Named turns come first, each shown by rows before and after it. Which turns, in which order, take the first row of each pair that follows to the second? Write the first one first, as in the answered first pair.
Q109:
[ 102, -218,   30,  106, -154, -131,   41,  122,  -71,   -8,  -62,  104,
   24,  125] => [ -96,  -84,   85, -125,  -30, -103, -116,  161,  -38,  -22,   -7,  184,
  -73,   46]
[ -62,   90, -115,   57,  110,   97,   12,  -76,    2,   31,  145,  -66,
   73, -118] => [  89,  -83, -100,  162,  -26,   29,  235,  -93,    2,  -12,   24,  -94,
   67,   58]
[ 258, -162,   36,  245, -131,   38,  230, -226,  -61,  137, -187, -101,
  175,   64] => [ 165, -147,  315, -178, -125,   -8,  180,  213,  -25, -154, -277,   58,
  -46,  160]
Q18:
[-186,  195,   27,   34,   33,  -44, -478,  -36,   25,  321,  -72,  272,
  215,  -72] => [-163,  163,   45,   -4,  -92,  -60, -477,    1,   -9,  329,  -62,  269,
  214,   15]
[  57,  169,  136, -138,  -53, -100,  -41, -183, -179,  -16,  -99,  -77,
   19,  -30] => [  36,  107,  165, -154,  -56,  -98,   10, -212, -104,  -47, -117,  -67,
   21,  -27]
[-302,  128, -294,  -22,  226,  -80, -144,   27,    1,  -32,  199, -253,
  -43, -237] => [-148,  154, -318,  235,  125,  -59,  -68, -182,   21,  106,  187, -311,
  179, -214]
[ -80,  135, -167,  276,   64,   40, -204, -121, -149,  245,  278,  -26,
  122, -155] => [  59,   57,  -21,  459, -134,  -55, -184, -136, -239,  254,   34,   97,
  135,  -18]
Q490:
[ 129, -374,  -72,   44, -124,  -87,  252,  -47,  -47, -334,  -37, -123,
 -239,  378] => [ 125, -386,  -28,  241, -210, -204,  133,  -88,  -37, -154,   -5,  -55,
 -131,  449]
[ -38,  222,  270, -388,   71,  -23, -143,  275,   75, -262,  -92,  140,
  -30, -124] => [ -11,  273,  203,  176, -148,  -58, -297,   17,  -36,  114, -127,  336,
  265,  -39]
[ 130,  -76,   46,   29, -145,  157,  220,  178,   67,  -34, -174,  -52,
   95,   32] => [  61, -115,  126,   34, -122,  122,  118,  298,   70,  -64, -168,   27,
   40,  101]

Between the rows of a pair lie 2 to 3 turns.
[ 184, -109, -251, -142,  154,   74,  641, -265,  111, -162, -203,  -55,
  160, -173] => [ -29,  -48,   62, -558,  131,  -27,  442,  158,  105, -357, -371,  111,
  -74,  -86]	Q18 then Q109
[ -54,  205, -134,  141,  -53,  -94,  -83,  -64,  213,  138,    3,  -30,
  404, -180] => [-169,  236,   71, -196,   -2,  -99, -158,  161,  240,  -35,  -28,   35,
  244, -203]	Q109 then Q109 then Q109
[-384,  264, -327,  363,  228,   96, -291,    0, -323,  159,  433, -151,
 -216, -136] => [-394,  111,  147, -173,   90,  -13, -143,  555, -272, -303,   34,   32,
 -497,  139]	Q109 then Q109 then Q109
[ -10, -160, -410, -171,  115,   48,  255, -144,   29, -202,  121, -286,
 -117, -180] => [-116,  -92, -123, -482,   97,   32,   99,  115,   34, -298,    0, -150,
 -235, -131]	Q18 then Q109 then Q109
[ 106, -440,  -11, -149, -206,  -85,  405,  197,  -13, -140, -150,  -65,
 -271,  470] => [-174, -128,  251, -233, -202, -185, -125,  445,  -76,  -82, -119,  204,
 -372,  364]	Q490 then Q109
[-294,    8, -124,    2,  140,  -89, -330,  184, -171,  104,  190,  189,
 -320,   49] => [  13, -190, -316,  358,    0,  -22,  -15, -214, -105,  283,  146,   57,
  -29,  145]	Q18 then Q109
[ -52,  352, -283,  246,  340,    9,  338, -321,   27,  137,  129, -357,
  483, -507] => [  76, -198,  238, -120,  -14, -273,  777,  304,   74, -425, -421, -191,
  -50,  116]	Q109 then Q18 then Q18
[-115,  128, -226,   88,  303,   91, -191, -173,   37,  121,  276,  -70,
  353, -383] => [   3,  -56,  392, -328, -117, -141,  -92,  414,   83, -178, -256,  323,
   77,   40]	Q18 then Q109 then Q109
[ -77,  401, -114, -252,  253,  173,  -89,  -43,  351,   53,  182, -319,
   46, -376] => [ 247,  134,  394,   27, -249, -147,  104,  165,  318,   18, -452,   61,
  139,  187]	Q18 then Q18 then Q109
[  36, -214,  120, -116,  -76,   -6,  198,  328,  -20, -190, -202,  143,
 -213,  362] => [  40,  -79, -429,  194,  227,  215,  230, -212,  -49,   57,  241, -200,
   47,  -65]	Q18 then Q109 then Q109
[-200, -368, -696,  231,  209,   37,  215, -392,  -80,  -95,  377, -248,
 -167,   -9] => [-458, -270, -109, -451,  129, -121,  -36,  361,  -82, -487,  152,  130,
 -551,  213]	Q18 then Q109 then Q109
[-152, -259,   79, -156,   42,   24, -113,  147,  -76,   77,   58,   17,
 -207,  243] => [ -22, -359,   -3,   77,  -52,  -17,   93,  -29,  -36,  161,   20,  -38,
 -123,  283]	Q109 then Q109 then Q109
[ 225,   46,   11,  616, -263,   53, -101, -276,  -11,  414,  -69,    5,
  158,  140] => [   7,  -55,  388, -214, -199,  -17,  -20,  475,    5, -105, -191,   88,
 -376,  285]	Q109 then Q18
[ -93,  258,  337, -755,  110,   60,   77,  325,  160, -355, -170,    5,
  -66, -290] => [ 310,  156, -237,  216,   24,  164,  436, -547,  168,  166,  -82, -237,
  412, -244]	Q109 then Q109
[ 131, -373,  -29, -100,  -38, -117,  193,  168,  -57, -106,  -13,   -2,
 -194,  148] => [ -88, -191, -197, -267,  225,   27,   -3,   90,  -50,  -45,  254, -126,
 -230, -136]	Q18 then Q109
[-166,  364,  -79,   58,  165,   73, -455,  -61,   60,   36,  232,   75,
  233, -358] => [  50,  170,   92,  397, -205, -115, -348,  -75,   15,  216,  -71,  315,
  373,   43]	Q18 then Q18
[ -14,   29, -313,   74,  220,  173,  237, -179,  101,  158,  171, -376,
  255, -316] => [ 137, -274,  235,  116, -292, -140,  251,  209,   71,   90, -344,   71,
  124,  284]	Q18 then Q109 then Q490
[ -25,   89, -242,  -82,  100,  176, -106, -281,    0,  114,  336, -120,
  266, -209] => [  -4,    5,  286, -450, -156,  -42, -133,  246,    4, -192,  -33,  155,
   24,  123]	Q18 then Q109 then Q109
[  49,   89, -164, -378,  243,  226,  264,  -52,  197, -285,  138, -236,
  -26, -264] => [ 241,  -58, -145, -197,  138,  221,  466, -171,  210, -225,    8, -312,
  -45, -110]	Q109 then Q109
[ 275, -112,   78,  105, -252, -206,  216,  -37,  -38,   48, -218,  222,
  -26,  499] => [  59,  227,    4, -641,  173,   23,  162,   77,  132, -283,   23,  -26,
 -127,  -39]	Q490 then Q109 then Q18
[-102,   56,   61, -302, -134,  -77, -103,  180,   23,    8,   -5,   10,
 -248,   79] => [ 104, -105,  -63,   12, -252, -111,  202,    3,   52,   33, -114,  -65,
 -107,  262]	Q109 then Q109 then Q109
[  33, -450, -101,  505, -238, -221,  123, -126,   49,  -76,  -65,  110,
  -36,  362] => [-140, -366, -139, -169,  108,  -71,  234,  144,  135, -462,  183,  -91,
 -397,   76]	Q490 then Q490 then Q18
[-155,   36,  -43, -216,  -84, -203, -261,  358,  -16,   20,   89, -183,
 -352,  114] => [ 159,  -33,  -75,  290, -367, -233, -102,   90,   42,  214, -195,  -46,
  -60,  347]	Q490 then Q109
